(in the rows, 128 means zero)
Each path below is one point turned by a fixed rotation once a step. After each direction that follows a path, write how fast that rotation turns it, in degrees a step (0 if it stays still).
Each turn is a multiple of 5 degrees from 10 to 175, or 0.
Each row of a path follows its step; steps can be skipped.
path 1
step 0: [134 130 126 132 120 128 129 135 132 135 129 135 125 126 142 128 133 133
 132 128 126 124 132 124 128 136 126 125 126 121 138 133 130 125 127 141
 131 133 124 133 129 138 130 128 130 130]
step 1: [129 129 125 123 120 134 120 131 132 134 133 139 130 120 132 129 131 116
 130 122 126 130 129 126 132 134 136 133 128 125 122 138 130 126 134 124
 129 129 128 119 132 127 134 126 139 122]
step 2: [130 131 132 118 138 129 121 132 125 129 137 126 134 126 125 129 125 130
 123 135 123 128 131 131 131 128 137 137 124 128 127 127 131 128 123 136
 124 120 125 115 133 128 130 138 125 123]
step 3: [134 120 135 127 128 124 123 140 131 128 132 125 126 134 126 131 130 122
 123 123 126 129 125 131 135 121 131 130 127 125 134 120 135 123 126 137
 131 133 124 133 134 126 122 138 123 139]
step 5: [129 128 120 139 126 131 122 128 138 127 129 127 136 128 130 123 128 124
 135 126 127 125 129 132 135 131 124 136 125 127 125 132 127 133 135 121
 127 120 132 117 129 130 139 137 121 129]
step 6: [127 130 131 128 121 131 120 131 127 133 127 130 129 131 124 131 124 132
 126 136 116 117 133 123 126 127 128 133 122 120 127 127 130 130 127 125
 113 129 123 126 123 130 128 139 123 136]
step 8: [127 132 122 130 129 132 127 136 136 118 124 128 129 121 141 123 119 130
 132 133 130 138 132 128 137 128 125 131 131 125 133 128 128 129 125 138
 123 132 134 125 130 134 121 127 125 120]
step 9: [139 133 124 130 127 133 136 134 134 135 134 130 124 133 132 132 127 129
 131 118 132 131 130 128 137 130 128 126 123 118 131 138 128 131 130 127
 118 129 134 121 130 132 127 135 131 134]
step 10: [124 131 133 122 129 125 126 137 133 137 134 138 120 128 123 134 126 130
 124 128 128 125 130 131 129 130 133 128 127 124 126 133 138 121 118 116
 123 132 123 120 126 132 136 127 126 124]
step 11: [124 129 129 133 132 123 122 132 135 122 134 129 129 131 130 136 132 127
 127 131 120 127 133 125 121 123 132 130 128 131 133 122 135 121 127 132
 140 131 133 117 139 134 130 132 124 121]
step 12: [129 124 127 134 122 129 123 143 126 131 121 128 136 134 137 135 128 127
 134 117 123 130 126 120 129 124 129 133 128 124 132 123 130 129 127 140
 126 126 127 130 127 126 122 132 130 119]
Speeds:
[128 126 127 126 125 127 129 130 127 130 128 131 125 128 129 126 127 128
 126 127 127 129 127 128 125 126 128 128 128 129 130 130 129 126 127 127
 128 129 126 129 126 126 129 127 129 132]
115
[127 130 129 128 125 130 127 129 125 127 128 129 130 127 129 126 129 128
 128 129 125 128 126 129 127 127 131 128 127 127 127 126 126 129 130 131
 128 127 126 124 127 128 124 126 131 128]
65
path 2
step 0: [124 136 119 132 125 123 119 127 127 131 140 117 129 131 129 134 127 128
 128 123 135 131 136 133 127 128 129 126 124 116 120 117 133 125 140 130
 119 127 132 131 123 128 132 127 115 123]
step 1: [121 142 128 121 129 127 121 132 127 119 128 132 121 123 129 128 125 130
 130 125 127 135 133 124 127 116 131 125 115 117 136 126 127 120 136 125
 126 133 126 131 133 119 125 129 117 134]
step 3: [129 134 128 141 131 134 131 125 131 142 138 128 135 132 141 126 123 130
 121 128 128 131 130 125 121 137 128 138 126 129 127 124 141 124 132 126
 128 130 128 133 127 118 131 136 120 128]
step 4: [130 136 126 133 129 135 126 129 130 127 137 143 121 132 135 131 130 130
 126 129 136 128 130 121 130 133 124 133 116 120 128 136 127 120 131 142
 133 135 137 129 126 125 125 135 122 127]
step 5: [136 124 124 119 135 129 125 132 126 129 123 133 131 132 125 135 132 135
 138 118 130 129 133 132 126 123 135 133 126 123 121 127 133 115 130 141
 138 128 139 125 130 122 132 129 120 125]
step 6: [124 127 124 136 121 132 125 136 128 135 130 117 139 127 128 127 122 135
 131 121 128 123 129 125 125 118 141 132 127 127 140 127 134 126 135 129
 136 130 136 124 126 119 136 128 118 127]
step 7: [127 137 128 137 122 130 131 136 120 133 127 136 135 122 133 138 126 130
 122 127 136 125 136 122 135 128 128 123 126 117 145 136 134 124 127 129
 130 135 126 124 136 125 130 123 129 132]
step 9: [126 140 130 133 133 125 122 131 128 126 138 131 130 132 133 123 135 125
 132 125 130 131 130 124 120 120 134 137 133 125 136 129 130 126 129 126
 135 121 129 132 120 134 142 136 119 116]
step 10: [115 131 134 136 128 121 130 134 122 121 130 136 133 135 122 133 130 129
 123 125 123 136 133 131 138 126 131 127 119 120 127 135 129 123 133 132
 137 130 133 132 128 133 143 129 124 129]
step 11: [126 126 120 134 135 118 133 130 115 138 123 123 128 125 131 136 125 134
 126 123 127 137 139 131 128 125 129 121 125 129 125 118 122 119 134 132
 131 137 128 128 126 130 135 136 120 131]
step 12: [133 139 122 127 133 129 119 124 125 135 137 130 133 126 130 129 122 125
 134 131 127 126 136 117 129 125 127 117 128 131 135 127 127 127 134 121
 130 129 126 125 122 124 135 138 112 137]
Speeds:
[127 129 131 127 127 128 126 129 129 127 124 128 130 126 128 128 129 125
 126 129 131 130 126 129 130 128 126 127 126 127 130 131 127 127 128 129
 128 126 130 128 126 126 128 131 129 130]
125
[125 128 128 128 128 129 128 127 127 124 130 129 128 126 128 128 128 130
 128 128 127 131 130 128 128 131 128 128 128 133 127 126 128 126 127 129
 127 127 126 129 127 126 129 131 127 130]
40
path 3
step 0: [128 127 136 123 119 120 123 130 125 130 134 125 134 121 124 120 116 130
 126 124 126 137 128 128 124 128 124 121 131 140 125 133 133 134 129 129
 133 136 139 129 122 124 126 131 120 122]
step 1: [134 124 122 119 128 133 131 132 118 130 125 130 130 129 125 134 132 118
 126 124 127 127 127 119 129 129 124 121 130 125 128 136 130 132 123 127
 141 133 132 132 134 121 114 131 126 117]
step 2: [123 128 129 127 125 117 137 127 115 124 128 135 131 125 132 138 130 131
 136 129 130 122 137 122 124 128 137 119 135 125 127 135 128 132 130 129
 121 122 135 122 129 126 128 136 133 122]
step 3: [129 140 130 133 120 118 136 132 122 132 131 140 124 126 118 133 131 123
 125 117 126 128 126 123 128 131 119 122 129 129 126 128 132 123 128 126
 118 130 124 131 127 125 129 129 121 138]
step 4: [137 127 131 127 123 116 126 131 132 127 127 125 130 121 132 130 137 132
 125 129 127 119 136 126 129 138 115 127 136 117 124 122 131 131 124 119
 131 132 123 125 139 130 128 123 125 129]
step 5: [130 127 132 130 131 128 133 117 135 129 131 133 121 127 126 133 127 126
 123 137 128 121 136 129 132 141 129 117 123 128 121 126 127 129 118 134
 127 117 127 121 128 137 122 128 124 131]
step 6: [134 126 137 121 127 128 132 120 131 134 128 123 126 123 131 127 131 131
 130 120 127 130 128 134 126 120 126 121 133 135 122 121 131 122 121 142
 118 135 132 125 128 135 131 119 124 131]
step 8: [121 119 129 122 120 133 133 122 121 134 115 123 128 126 127 132 134 129
 131 137 131 123 134 127 133 126 136 133 120 126 122 127 127 142 131 128
 123 126 132 131 125 131 137 127 127 132]
step 9: [125 139 134 117 126 125 130 131 125 131 128 134 121 128 123 124 126 122
 132 126 135 122 123 138 130 128 130 132 123 133 138 132 116 137 127 129
 125 134 129 128 120 127 133 121 121 133]
step 10: [123 132 128 119 126 125 117 126 133 122 131 128 134 128 122 129 133 125
 132 127 140 127 124 127 130 128 118 139 132 131 126 130 138 137 134 127
 138 128 134 129 129 132 130 120 120 121]
step 11: [126 120 136 128 123 133 135 131 124 134 139 136 125 132 127 134 128 131
 128 138 125 129 125 131 125 134 126 134 130 134 130 137 127 140 129 133
 137 120 130 135 131 134 121 128 126 118]
Speeds:
[130 128 127 126 131 126 128 130 130 127 126 127 130 129 127 127 130 129
 128 124 130 125 127 127 129 129 130 130 127 127 130 128 130 127 127 126
 129 129 129 127 130 129 125 127 129 127]
125
[129 128 128 127 126 125 126 127 129 129 128 126 128 128 127 128 128 125
 126 127 132 130 126 128 125 127 125 128 127 128 129 128 130 126 128 129
 128 131 124 128 129 126 129 128 127 126]
115
